In the data rows, 128 means zero.
Here are some points:
150 97 135 164 153 211 126 124 166 108 114 12 147 66 186 112 151 147 112 124 99
115 101 70 121 127 165 150 117 142 141 98 124 82 94 112 130 41 144 121 126 102
133 111 134 151 123 82 123 136 137 89 113 111 143 127 112 120 158 145 134 112 132
88 126 126 117 106 139 159 37 138 85 118 141 134 63 148 136 230 118 100 117 104
130 102 109 158 124 67 135 135 135 104 108 95 141 124 119 120 186 114 137 126 85
124 121 106 142 108 92 141 154 157 93 114 143 166 149 146 124 101 102 167 145 131
75 171 194 145 99 98 77 146 158 167 179 171 103 118 67 98 218 137 61 127 116
110 180 183 76 143 172 79 138 110 168 197 0 112 111 102 150 255 89 98 91 28
105 113 139 141 123 255 151 93 207 131 117 175 102 109 194 115 37 175 104 34 119
168 147 176 103 152 172 124 54 108 146 144 246 135 94 142 155 24 124 158 189 191
119 133 119 143 102 116 144 123 133 95 124 128 133 140 105 123 154 120 137 120 128
151 149 157 116 138 174 109 163 83 176 156 69 111 91 151 129 186 160 181 128 120
105 125 101 107 95 165 154 102 105 97 118 102 128 62 116 124 147 107 112 107 107
141 103 127 141 133 147 117 97 144 121 112 131 123 119 134 116 66 110 132 131 145
159 122 103 90 154 213 174 148 82 98 106 118 97 122 164 183 183 124 165 111 148
158 157 147 83 166 169 78 178 80 228 165 70 155 146 101 133 125 117 169 221 135
152 109 119 137 149 141 138 133 118 128 109 139 130 125 117 137 80 122 150 109 159
82 73 82 227 61 0 111 181 153 88 84 128 155 148 99 27 132 52 10 145 125
112 135 140 128 115 119 122 159 143 134 136 139 148 114 116 125 146 145 132 111 103
123 124 113 125 125 164 143 108 120 119 121 104 93 117 116 121 121 124 123 133 108
135 103 127 145 142 70 115 126 149 140 104 98 135 134 130 110 134 140 132 157 128
97 96 124 213 100 115 122 167 179 87 95 59 115 93 83 70 173 107 53 151 102
153 124 117 111 133 97 144 122 100 112 122 255 107 151 117 157 54 141 138 132 184
90 152 173 128 102 153 98 87 133 139 160 193 108 153 133 104 162 162 47 85 155
142 135 138 115 142 149 114 129 120 135 135 171 151 123 139 139 96 131 143 113 165
133 126 115 123 131 123 143 143 138 128 122 149 144 133 120 139 105 132 171 113 108
86 85 141 214 64 49 127 121 185 67 91 199 127 121 106 55 143 132 85 199 152
176 169 184 122 161 167 86 134 117 167 174 151 107 159 145 143 106 83 121 133 213
153 111 152 138 155 97 149 115 150 97 108 161 149 170 138 147 97 128 145 76 202
102 86 95 91 165 177 167 137 187 239 90 104 54 106 222 142 42 242 174 38 13
160 110 112 143 161 98 149 131 130 95 97 121 124 106 125 135 59 153 128 125 168
16 more points follow, each with its number after it:
171 144 133 120 156 124 116 160 100 144 138 162 158 108 98 131 22 80 190 209 188 0
88 132 102 159 88 137 154 115 134 89 121 172 150 126 131 96 93 86 114 176 148 1
137 133 111 119 135 100 141 110 98 105 125 121 127 107 102 143 157 115 150 145 128 2
107 167 109 125 112 227 119 156 135 162 164 151 95 159 171 90 59 165 78 186 110 3
144 154 162 86 179 141 103 20 98 150 156 161 118 173 136 172 171 97 150 88 154 4
154 121 127 119 155 137 143 119 96 159 119 179 97 113 149 141 100 149 143 94 150 5
130 155 122 82 137 81 119 144 77 157 154 99 116 162 86 137 128 134 130 206 62 6
144 94 131 138 122 156 120 86 147 137 114 156 116 112 117 112 41 143 111 73 137 7
195 99 97 160 145 51 169 177 87 59 93 156 105 193 129 157 67 82 137 204 209 8
52 188 255 108 73 219 41 7 246 193 199 255 131 117 161 64 19 198 0 66 242 9
155 71 169 176 179 4 117 156 179 119 85 150 156 85 157 131 162 142 116 161 173 10
116 100 141 161 128 75 111 122 176 69 98 17 134 183 95 108 172 135 126 127 95 11
88 170 151 147 96 213 88 141 113 183 171 10 79 121 131 64 229 119 79 173 80 12
90 139 158 131 106 171 119 121 147 122 140 173 114 98 138 106 96 147 96 107 137 13
171 150 137 96 154 103 115 164 21 108 146 124 139 131 142 170 200 90 148 151 172 14
109 127 109 138 126 122 153 137 112 174 128 94 127 118 132 128 251 149 154 126 67 15
Which three of these numbered points are nearest to each point below, ignoring the 3 directions in which the first points spread most? Their numbers follow each, nearest first.
121 136 144 96 156 168 120 110 125 168 136 120 111 100 126 144 166 169 109 104 100 > 5 13 7
166 112 65 158 144 137 172 198 97 27 109 46 101 203 200 159 176 94 196 103 147 > 8 14 11
113 127 118 140 100 142 141 130 135 105 120 176 130 134 113 115 102 96 125 123 145 > 1 13 5
82 71 147 192 77 110 97 117 196 91 94 118 126 120 207 26 46 134 73 195 150 > 12 3 13
161 126 68 99 150 110 166 169 23 162 117 158 92 141 137 165 8 173 124 147 137 > 6 14 5
185 132 126 107 191 178 154 183 73 169 123 126 158 161 194 161 104 130 197 115 207 > 14 8 5
85 107 100 154 99 113 161 111 155 110 99 94 3 125 143 115 228 198 110 149 84 > 15 5 2
201 173 229 74 192 255 68 100 87 215 190 71 66 165 123 149 6 206 133 0 248 > 7 13 11
131 143 136 95 127 168 121 111 86 157 146 110 103 100 170 137 139 129 174 85 89 > 5 2 7
98 154 155 134 127 203 90 122 147 144 156 103 110 103 150 98 145 127 78 98 144 > 13 7 12
162 81 128 174 106 143 117 157 166 112 98 78 28 100 119 97 77 64 206 193 135 > 0 8 12
122 119 103 141 101 102 153 113 143 95 114 143 124 98 126 134 135 115 123 119 104 > 2 5 1
97 171 169 157 94 164 97 157 164 117 174 75 135 225 120 85 217 110 137 193 127 > 12 1 11
105 123 62 153 121 96 172 176 146 105 112 0 126 158 180 125 255 73 131 130 50 > 8 14 2
126 122 96 118 94 89 160 150 118 75 113 156 123 142 102 146 144 126 141 145 106 > 2 15 14
103 90 154 170 93 195 109 143 207 105 115 142 150 92 136 67 30 134 92 110 165 > 13 7 12
138 169 153 102 176 229 81 178 127 209 179 29 136 131 149 136 132 135 131 63 85 > 7 13 5
133 113 101 129 134 71 140 140 107 126 109 117 141 141 102 136 134 127 150 145 104 > 2 15 6
100 109 104 147 115 119 150 111 153 114 104 35 144 72 154 119 169 84 124 85 85 > 2 5 1
140 109 116 128 133 147 152 119 134 150 115 158 92 117 123 145 140 164 134 115 125 > 5 15 2
135 101 77 121 114 182 149 117 153 10 98 91 26 160 203 136 58 126 101 119 148 > 8 1 14
117 184 210 87 156 0 62 105 93 105 196 42 163 192 89 172 255 86 72 17 112 > 4 11 5
148 119 107 124 151 49 152 67 117 127 112 254 137 109 123 158 46 127 142 180 160 > 2 5 15
